One vector is turned by the same rotation once a tick. Each row is the vector after some number of ticks, and that number follows the row.
The counts run from 0 to 1392.
[-41  -6  39  41   9  12 -39  -4  38   8  51   9  36  25  28  22  -9  24
  22  -6  13  58  23  -3   6  16   8  16 -11  34   6  11   6  18 -34  17
  37 -12  48   0   1 -23  -6  15 -31  35 -14 -37 -15   0]	497
[-32   9 -40  14 -12   8   5  16 -38  26 -21  20   5  -2  14 -20 -12 -27
  -5 -35  23 -91   4   7  34 -10   9   2 -35 -47  26   3  22   0 -29 -27
   5   6 -10   2 -22 -25 -27 -35   6  21 -31  -6 -25  37]	952
[ 14  15  69  13 -25 -15 -11 -22  18   7 -14 -21 -15  10  17  -3  10 -13
  -5   8  15 -11   4  57 -52   7  55   6  17 -20  19  -2  15  31  -1  18
  26 -18  17 -24  13   9  12 -14 -52  16  22 -28 -30 -69]	588
[  3  -1  34  20 -25 -19  25 -28 -40 -11 -31  -2   7  -2  23  -3 -10 -43
  12  18  30  27  23  42  34  22  49 -12   9   8 -44  -1  22  34  -2  15
 -21 -20  27 -19  32  40 -12  10 -22 -51  39  12  15   9]	176
[-20   4  28   2  14  -8  16 -12  -5 -50  -7   7   1 -13  52  20  27 -25
  56  24 -13  -7 -15  43  -6   2  32 -42  -6   8 -24 -11  49  -7  19 -36
  -1  -6  23 -51  22 -17 -43  25  -4 -36  45 -23  10  -7]	741
[  8 -31  22  23 -17 -24  14  41 -26  15 -10 -31   9  27 -28 -33 -25 -23
 -26  39  39 -29  42  -5  35 -23 -31  25 -11 -12   6  25  14 -24  -5  28
 -40   0 -23 -10  22  31 -28 -34  36  15 -15   5 -19  28]	860
[  0   1 -20  17 -23  -4   5   6 -26  10 -25 -26 -65 -14 -34 -14  30  -8
  -6  -6  35 -56 -18  40 -37 -18  34  13  36 -77   5 -28 -19 -20  23   4
 -23   1 -33 -10  10  12  19 -37  16 -11  -1  32   6  11]	1024
[ 10  17   9 -15  -3 -35 -56  -6   8 -43  17  10   2 -37  22  61  20  20
 -22 -24  -9  39  -1   2   6 -14 -28 -46  18  42  10  27 -15  22  24  40
  31   8 -13  20   1  27  12 -40   4  19   0  10  19 -22]	112
[  3  18 -34 -35  29   4  -4  -5  -7  -1  22  38  31 -26  41 -22 -50   1
 -22 -47 -30  11  21 -45  53  11  -9 -31 -47  23  16 -16  -8  -3   4 -22
 -11  14  24  18 -17  10  19  30 -52   4 -10 -23   5 -12]	979
[-21  10 -18  -4  -5 -12  11   4 -60  16 -24  25  -9  -7  39  -9 -14 -30
   4 -23   8   7   0  55  55   8  52 -10 -18 -16 -34 -52  14   7  17 -17
 -24   4  53 -23  13  22  25   8 -37 -40  15   3  38   6]	748
[ -7   0  33 -16 -58 -30  19  11 -33 -29  10 -24   9  33  25   0  12   5
 -28  55  33  31  20  54 -12  12  29  16   7   9 -15  37   5  28 -50  -5
  27 -16  11 -13   4  28 -35 -37 -17  21 -16  31   1  21]	274
[  5 -12  21 -10 -55 -46  23  24 -43  -5 -20 -19   6  35  -4 -24  -9 -11
 -47  55  32  36  34  36  25   7  16  29 -12   4 -31  37 -13  16 -44  -9
 -10 -21  18  -1  12  44 -36  -9 -11  -6 -11  31  29  26]	848
[ -3  -7   1  18 -16  -5  71 -21  28  -5  16 -16  35   5  35  31  -4  40
  25  29 -28  14  44 -22 -18 -19 -58  31  16  60  18   5  10  -5 -38   7
  16 -24  54   4 -35   6  11  15  19   0  25  17  18   1]	563
[-53 -13  -7  31   4  23  16  11   2  -2  48  16  27   8  35  10  -9 -24
  65  12   9 -32  34 -26  11 -30 -20  10  -6   7   1 -21  60 -39   4 -18
 -24   0  27 -34   5 -35 -31  18  28   2  -4 -15 -11  47]	72
[-23   2  32  42  17  40 -13 -20  41 -22  34  -5  16 -17   5  34   7  39
  44 -17  19 -16  -5 -21 -44 -23 -16  -6   9   1  43   4  19  -3   0   4
  29 -11 -30   2 -16 -44 -12  -8  15  38 -12 -36 -38   3]	1374
[-29  -9 -37 -12  15  30  48  29 -19   1  34  -4   2  -1 -13 -57 -35  -2
  10  16  21  -3  23 -31  28 -21 -13  25 -38 -27   7 -32 -12 -62  12 -57
 -49  -4  -5  -5   3  -7  -2  13   3   6 -28   4   2  60]	638
[-29  -8   7   2 -30 -13 -53  29 -24  -2  78  21 -43  -2  19  12  10   4
  14  11  -7  64  14  10 -16 -21  19  14  12 -15 -25 -22   2 -28  39  -5
  -9   4  46  -8  -5  -6  11  10  -6  46 -30   3  17   9]	429
[ -1  14 -28   2   7  -5 -65  -2  15  -1 -18  25  21 -17 -34  -1  -2  -6
 -49 -51  44  -9   9 -50  38  33 -15  -5   3  -9  -3   4 -31  25 -38  44
  21   2 -38  39   2   6  -2 -27  -4   3 -34  27 -15  16]	1268
[ -3  -6  42  26 -36  30  13 -24  34  -8  39 -14   7 -13 -11  -3  -5   5
  20  12  38 -28  19 -33 -73 -20  -2   4  31 -11  42   7  15   7  -5   2
  16 -33 -41  18 -20 -15 -13  13   6  39 -19 -22 -52   2]	1372
[  1   2  21  -9 -15 -11  36 -20 -44 -17 -30   0  -2  -3  21 -22 -13 -43
  -4   8  41  20  12  60  31  20  56 -22  -4  -6 -29 -20  27  30   2   0
 -16 -14  24 -23  46  48   1   7 -41 -51  21  12  10   5]	175
[-22   0 -28   6  19  -9 -32 -22  27  -5  34  25  -7 -17  -9  29  17  30
  19 -30  -2  75   8 -24   4  34  -3  12  29  17 -23 -37 -41   6  -7  14
  21 -12  46  17  -8 -16  44  35 -34 -27  -9  39  37  -3]	910
[ -8  -1   4  -4  49  10 -49  29  27 -15  48   4   1   1 -12  11  -2  13
   6 -10   1  77   9 -12  26 -17 -15   5 -12  23  -1 -34 -19 -43  60  21
 -26  13  22 -24  36   7  57 -11 -25   7 -12  -5  13 -20]	994
[ -6  29 -36  10  38  34  23 -31   7  -3   1  15 -23 -43  -8   3   4  32
  24 -41   7  -7 -30  33 -10   8  39 -11   0 -24  10 -57 -17   1  36 -29
  -8   4  13   0 -11 -12  57  23 -40 -38  20  -3  16 -19]	240
[-12   5   6   8  -6 -14 -74  19 -10  38 -26  18 -16  11 -20 -34 -10 -55
 -27 -51  23 -43   5   2  37  28  54  -4 -15 -51  -1  -4  -6  13  -5  18
   6   8  -1   6  26  -3 -14  -5 -30  17 -29 -14 -24 -14]	1173
[  0   4  55  -7 -43 -31 -47  -6   2   9  -5  18  -6  19  33  -1  13 -34
 -18  -7 -20 -26   7  21 -11  28  43  -1  -3 -10   0  19  18  22 -48  -1
  49 -14  34   2 -12 -19 -43   5 -48  43  -7 -33 -27 -34]	1167
[ 13   0  -6   6  43  -2  12   9  16 -14  -1 -29 -12  -1 -34  13   3  44
 -11   4  -5  78  -1  27   4  12 -10  20  -2   7 -18 -25 -54 -27  28   6
 -23  12  32  -7  23  21  50  14 -30 -36   8  28  57 -26]	338
[-14  14 -50  -4 -15 -38 -32  33 -33  26  -6  16 -59 -11 -10  -8  22 -12
 -19 -18 -23 -55   0   4  -6 -13  10  21   6 -75   0 -21 -17 -47   9 -11
 -22  19  18   0  -7 -17  10 -25  22   3 -27  40  15   9]	445
[ 18   0  19 -27   5   8 -15  27   1 -13  42 -12 -19   8 -16 -34 -18  14
 -24  10  20  74  14   8  -5 -21  16  15  -9 -16   2 -32 -36 -34  59   5
 -30   6  11 -12  30  41  53  -6 -49  16 -20   4  14 -33]	996
[ 44  17  11 -19 -28 -46   9   7 -62 -13 -43 -15 -43 -29 -14  -5   1 -16
 -43  18 -22 -18 -21  24  -8   1   2 -29  -8 -23 -21  17 -23  -5  15 -33
 -23 -16  -9  39 -23  15 -39  38   5 -19   2  19  34  16]	533
[ 19  -5  53 -10  -8 -18 -17  28  -6 -33  29 -35  16  -4  25  32  -9  43
 -16  32  -7  18  10  10 -18 -56 -45 -26  -3  27  29  50   7 -14  25  21
   0   2 -20   5 -13  22 -17 -36  28  61  -8 -25  -7 -12]	206
[ 26   4  55   5  21 -26 -42  26 -20   4 -26 -35 -50  -5 -15   6  -6  -5
 -23  17   0  13 -43  57 -11 -22  29 -31 -15 -35 -19  17 -15 -22  66   3
 -32   2   2 -16  15   7  -7  -2 -12  16  12 -33  19 -34]	1094
[-30  10 -22 -25  -9  36  28 -25  28 -47  44  22  65 -15  46  -6  -6   3
  12 -21  21  -5  35 -30  -6   6  -5  -4  -4  28  60 -23  24   5 -38 -19
  45  -7 -15 -11   4   7   0 -29 -36   3 -24   2 -39   0]	483
[ 12  15 -24 -12  22   9  39  18 -45 -26 -14 -37   5  -9 -26 -20 -26  41
 -37   7  29  30 -25  13  17  19  -5  -3 -50 -12   0  17 -53 -19   6 -63
 -28  -5 -23  30 -11   1 -12  17 -13   1 -33   2  24  42]	626
[-33   1 -24 -10 -12  42  21 -27  29 -23  41  31  58 -14  21 -20 -13  -5
  16 -25  47   8  54 -49   6  10  -2   3   9  24  42 -29  25  15 -36  -5
  40  -9 -13   4  13  13  28 -16 -29   3 -15   7 -33  10]	484
[ 19   6  -3 -17 -15 -26 -41   1 -14  13 -16  22 -10 -16 -13 -25 -16 -51
 -34 -29  14  -7  35 -11  36  -8  10 -18  13 -12  -7 -27   5   8  47  65
 -14  10  -4   0  44  60  49 -39 -16 -22   8  20  -2 -27]	104
